Each path below is one point turned by a fixed rotation once a step. After each direction that follows a path, write how fast that rotation turns it, in degrees each step (0 if it stays still).
Each turn is a multiple of 5 degrees from 10 to 175, or 0.
Each row of a path follows its step; steps can be skipped.
Rotation 1:
step 4: [ -2 -13   5  11  -7   1   4 -10   7  -9  -1  15   4   4   0   2 -10   6
   0  -8  -6  -4  -1  -8   2 -14  -5  -4   7  -4   7   4   2   7   3  -5
   0   5  -1   5  -2 -10   0   0   2   5   5 -19   3   6   5  14   5   2
   2   3  11  -2  -7  -9   3  11   9  11   5   2 -12   1   5]
step 6: [  2   1  -1  -4  -4  11  -6  15   1   4   0   0  12 -10  -1   3   1   9
  -2  -7  -6  -2  -5 -10  -3   6   2  -9   1   6  -9  -4   1   1  -1  -5
  10 -14  -4  14  10   4 -14   7   2  -1  12  -1 -11   0   4   5  -4   3
  -6   1   2  10   0  -8 -17   6 -12  -5   3  -1   7 -11   2]
step 8: [ 10   0  18 -13   1   5   3   9  -4  -2  -2  -2  -6  11  -1  -2  10   2
  -6  13 -10  -3   7  -1  -1   0  -2  -6   4 -16  -3  -1  -2  -5  -3  -3
  -2   2  10  13  -7   9   9  -3   1   2  -6   2   7 -13   6  -3  -8  -3
  -3  -2 -13  -5   1   4   5  -5  -4  -7   8 -11 -12  -8   1]
step 11: [  9  -2   8  -4   0   0 -11   1  -3 -17  -8   2  -2  -6 -12   6  14   6
   0  17  -7  -1  13  -5  -2   0   3  -3   4   9   3   4  -7  -1 -12  -5
   3  -4   3 -13  11   4  -9  -2   0   1  -9  -3   1   0   5   2  -2   3
  -1  11  -3   3 -11  -5  -3   4   5   5   5  13 -10   0 -10]
step 13: [  5   6   7  -9   5  -5   3  12   5   6  -3   5   7   2  -9  -1  -2   3
  -7  -2 -13  -4 -11  -3   7   0   5  -9   8  -2  -5   6   7 -11  11   3
 -10   9  -3  12  -5  -9   1  10 -10  10  -7 -14  -1   2 -12   3   4  -3
  -1  -1  -3   8  -1   7 -10  -8   4   5  -1  13   2   8  -4]
step 14: [  3   5   1   1   5  11   5  -7  -4 -10   6   6   8   2  -2   6  -1   9
  -4 -13 -12   1  -8 -11  -1 -11   3  -3   2   5   5  -3   0   9  -9   6
   6 -15  13   0  -5   6   4  -6  -5   0  -6  10   8  12  -6   2 -12  -5
  -8   2   6  -1  -6 -11   6   9   3   4  10  -2 -11   0   4]
step 22: [-10   0   0   7   6 -11  -5   1  -5   1  -2  12  -3  15   2  -1  -5   8
   4   7  -9  -8  -2  -3  -1   0   4  -4   4   9   8  -4   1   6  -2  -1
  -7  -7  -2   8  -7  -5   5   3  -9  -1   5   5  -5   9   9   5   8  -1
  -5 -12   0  10  -9  -7  17 -10   7   1  -4   1  14  14  10]
step 26: [  4   6  11 -10   2  20   4   4  -5   7  -2   3   2  -7   2   3   5  -3
  -4 -12  -1   1   7   1   0  14  11  -8   3  -7   8  -4   1  -4   0  16
   4   6   4   0  -6   7  -3  -4  -4   8  -3  -5  -2 -10   1   3  -3  -1
   7   2  21  -3   0   7   9   3   5  -3  -3   7   3 -12  13]
step 29: [ -3   0   0  10  -5  -7  -2   3  -3   4   6   8  -2  -3  -7  16   2   9
  -9  -5  -2   5  -4   0  -1  22  -4   0 -11  12   3   1  -5  -7  -7  -8
  -6  -1  -8  -6   7  -1  -8 -10   0   0  -1  -1  -3  -6  12  10  -6  10
  -6  -9  14  11  -4  -1  -5   4  -3   1  -8   5  -2 -10   8]
Directions:
[-1  2  2  1  0  1 -2  2  1 -1  1 -1  1  2  0  0 -3  0 -1  0  0  0  0 -1
  3  0 -3  1 -1 -2  4  2 -1  2  1 -2  3 -4  1 -3  2  1 -1  1  0  1  3  0
 -2  0  0 -1  0 -2 -5  0  4  2 -1 -1  0 -1  1  2 -1 -2 -1  1 -2]
140
[ 1 -3 -1  0  1 -2  1  1 -1  0 -1 -2  1 -3  3 -1 -2  2  1  1  3  2 -1  1
  3 -2  2  2 -2 -1  0 -3  2  2 -2 -2  2  1  0  4  1 -2  0  2 -2  1  0  0
 -2  0 -1  1  0 -1 -2 -1 -2  0 -1  1  1  1  0  4 -1  2  1 -3 -1]
120
[ 2  2  2  3 -3  1  1  3 -5  1 -1 -2  1 -4  1 -2  1  2 -1  1  0 -1  1  1
  1  2 -2  1 -2  0  0  1 -1  1  0 -4 -1  0  0 -2  0 -1 -1 -3  2 -1  0  2
 -2  2  0  0  1  1  2  0  0 -1  0 -3 -2 -2  1 -1  3  2  0  0  0]
80
[-3 -1  3  1 -1 -1 -2  2  0  2 -2 -4 -2  2 -2  2  3  1  1 -1  1  1 -2  1
  1 -1 -1  1  0 -1 -2  2 -2  0  3  0  0  1  1  2 -1 -2  0 -1 -1  0  1  2
  0 -2 -1 -2 -2 -2 -1  1 -4 -2  1  0  0  1  4  0 -1 -1  3  2  1]
145
Rotation 2:
step 0: [  6 -10   5   7   4   6  -3   0   6  16  -7 -13  -2   1   4  -2   0  -4
  12   3  -3  -7   4   9  -4  -3  -3   0  -5  -6  -4  11   3  -9  -3   2
  -1   0  -7   1   7 -12  -1  -9  -6 -11  -9   6   1   8   1  -5  -3   0
  -2   2  -3   7   4   2  -2  -7  -6  -6  -7  -1  17 -13   9]
step 3: [  0 -14   7  -6  -1  15 -15  -9  -3  -1   5   7   2 -12  -1   4  -9  12
   6  -1  -4  -2  -1  -7  -4  -4  -4  -6   2  -4  -4   6   3  -6  -1   6
   7  13  12   3  -4   3   7  12   2  -7   2  -1  -1  -2  -9   0   6 -10
  -8   7  11   1  -1   1  -3   7   8   1  -5 -10   1  -2  -3]
step 6: [  1   2   9  -7   1  -4 -10  17   4   8  -3   4   0   2  -5  -4  -2   1
  -7   2  11   9  -1  -5   1   9  -8  -6  -5  -3   4   3   9 -14  -1  -3
   4  -1  -2   1   0  -3  -9  -7  15   4 -13   8   0  11  -3  12   5   1
 -13  -6  -3  11  -6  -6   0   3   4  -8   6  -6   1  -8  -1]
step 9: [  6  -9   3  -1  -1  -3 -10   1   8   3  -3   5   1   8  -4  13   0   5
   7  -3   0  -8  -2   4  -4  -3   0   0   0  -4   5   6   0   8 -11   1
  12  -6  -2   2   5  -6   4 -12  -2  11   3  -3   4   5  -4 -19   9 -10
  -5  10  -4  -2  -3   5   1   4  -9   0  -5  -1  18 -12  -3]
step 10: [  6 -10   0  -1  15   5 -10   1   3  -3  -2  -1  -2  -4   3   6   3  10
  15  -3  -2 -11  -5   2  -1  -1  -4  -2   2 -10  -3   7   1 -11   0  11
   8   0 -10 -17   2  -4  -3   8  -2   1   7   4  -1  -7 -10   3   3  -5
  -7   0  13  15  -4   2   1   7   2   8  -7   0   8   3   4]
step 15: [ 13  -1  -1   6   2   8 -11  -3   0   2   4  -1  -1  -5  -2  -1  -2   1
  -5   5  -5   6   5 -11   3  14   2  -1  -4  -4  -3  13   0  -5  -8   5
   9  -1   2 -12   0   2  -5  -1  12  -5   3   0   2 -10 -12   4   1  -6
 -18   3 -11  11  -6  -4   2   4   3   7  13  -1  10 -10   2]
step 16: [  2  -6   5  -3   5  11  -1   1   0   8  -6   0  -7  -3 -16   4   0  10
   3   5   4  -4  -2   6   1  -3   5  -1  -5   8   7   5  -7  -1  -6  -5
  14   3  -7   2  -8 -12   5 -10   3  -3 -18  11  -3  -2   0  -5   6  -5
  -6  -2  -3   1  -4   4  -1   5  -7   1   6  -8  14 -15   1]
step 18: [  5  -3   0 -11   1   8 -13  -1   4   1  -9   2  -2   0  -5   5  -3   8
  18  -7   5  -5   6   1  -7  -2 -11   0   0  -6  11 -13  10  -6  -9   0
   7  -4  -4   6   7  -5 -15 -14  -4   7  -5  -4   5   6 -10   9   1   4
   2   6  -5  -4 -10  -4  -3   0   0   3  -5  -4  -1  -5  -3]
step 20: [ 18 -19   4   6   4   2 -10   3   3   9   0   1   3  -2  -9  -5   7  -2
   3  -2  -5   2   3 -12   4  -5 -10  -2  -1  -3   1  10   4  -4  -5   8
  -4   9  -1   1   7   4   1  -1   7  -7  12  -4  -2   6  -7   3   5   0
   3  15   6   2 -11   0  -4  -8   6  -6   1  -3  12  -5  -5]
Directions:
[ 3  0  2  1  2  0  1  1 -1  0 -1 -3  0  2 -3 -2 -2 -1  1 -2  1  0 -2 -1
 -1 -1  2  4  0  2  0  0 -1  5  2 -2  0 -1  1  0 -1  0 -1 -1 -2  2  0 -1
  0  1 -1 -2  0  0  2  1  5  1  2  1  0  0  0 -4  0  1  2 -3 -2]
90
[-2 -2  1  0  0  0  0 -1 -2  1  1 -1  1  0  2  0  2  2  1  0  2 -2  1  1
  2  3  0 -2 -1 -1  0 -1 -2  3  0  0  1  1 -1  2  0  0  0 -2 -4 -2 -1  1
  0 -2  3 -2 -1  3  0  1 -2  0  0  4  1  4 -2 -4 -3  0  1  0 -1]
155
[-2  2  1  0 -1  0 -3  3 -1  0 -2  1 -1  1  2  2  0  1  3  0  0  4 -3 -1
 -1 -1 -2 -1  1 -1  0 -2  2  1  0  4  1 -3 -2 -2 -2  4 -2 -2  1  0  1  2
 -1 -2  0 -1 -2 -1  1 -1  0  2  0  1  2 -2 -3 -1  0  2 -1 -1  0]
85
[ 0  0  1 -1  1  2 -2  0 -1 -2  1  1  1  0  0  0 -1 -2  0 -2  1  0 -1  4
 -3 -1 -3  2  3  1  2  2 -1 -2  0  3  0 -2  2  0  1 -1 -2 -1 -5 -2 -1  1
 -1 -2  0 -1  2 -2  0  2  1 -3 -1  2  1  0 -1  4  0  1  2  2 -2]
45
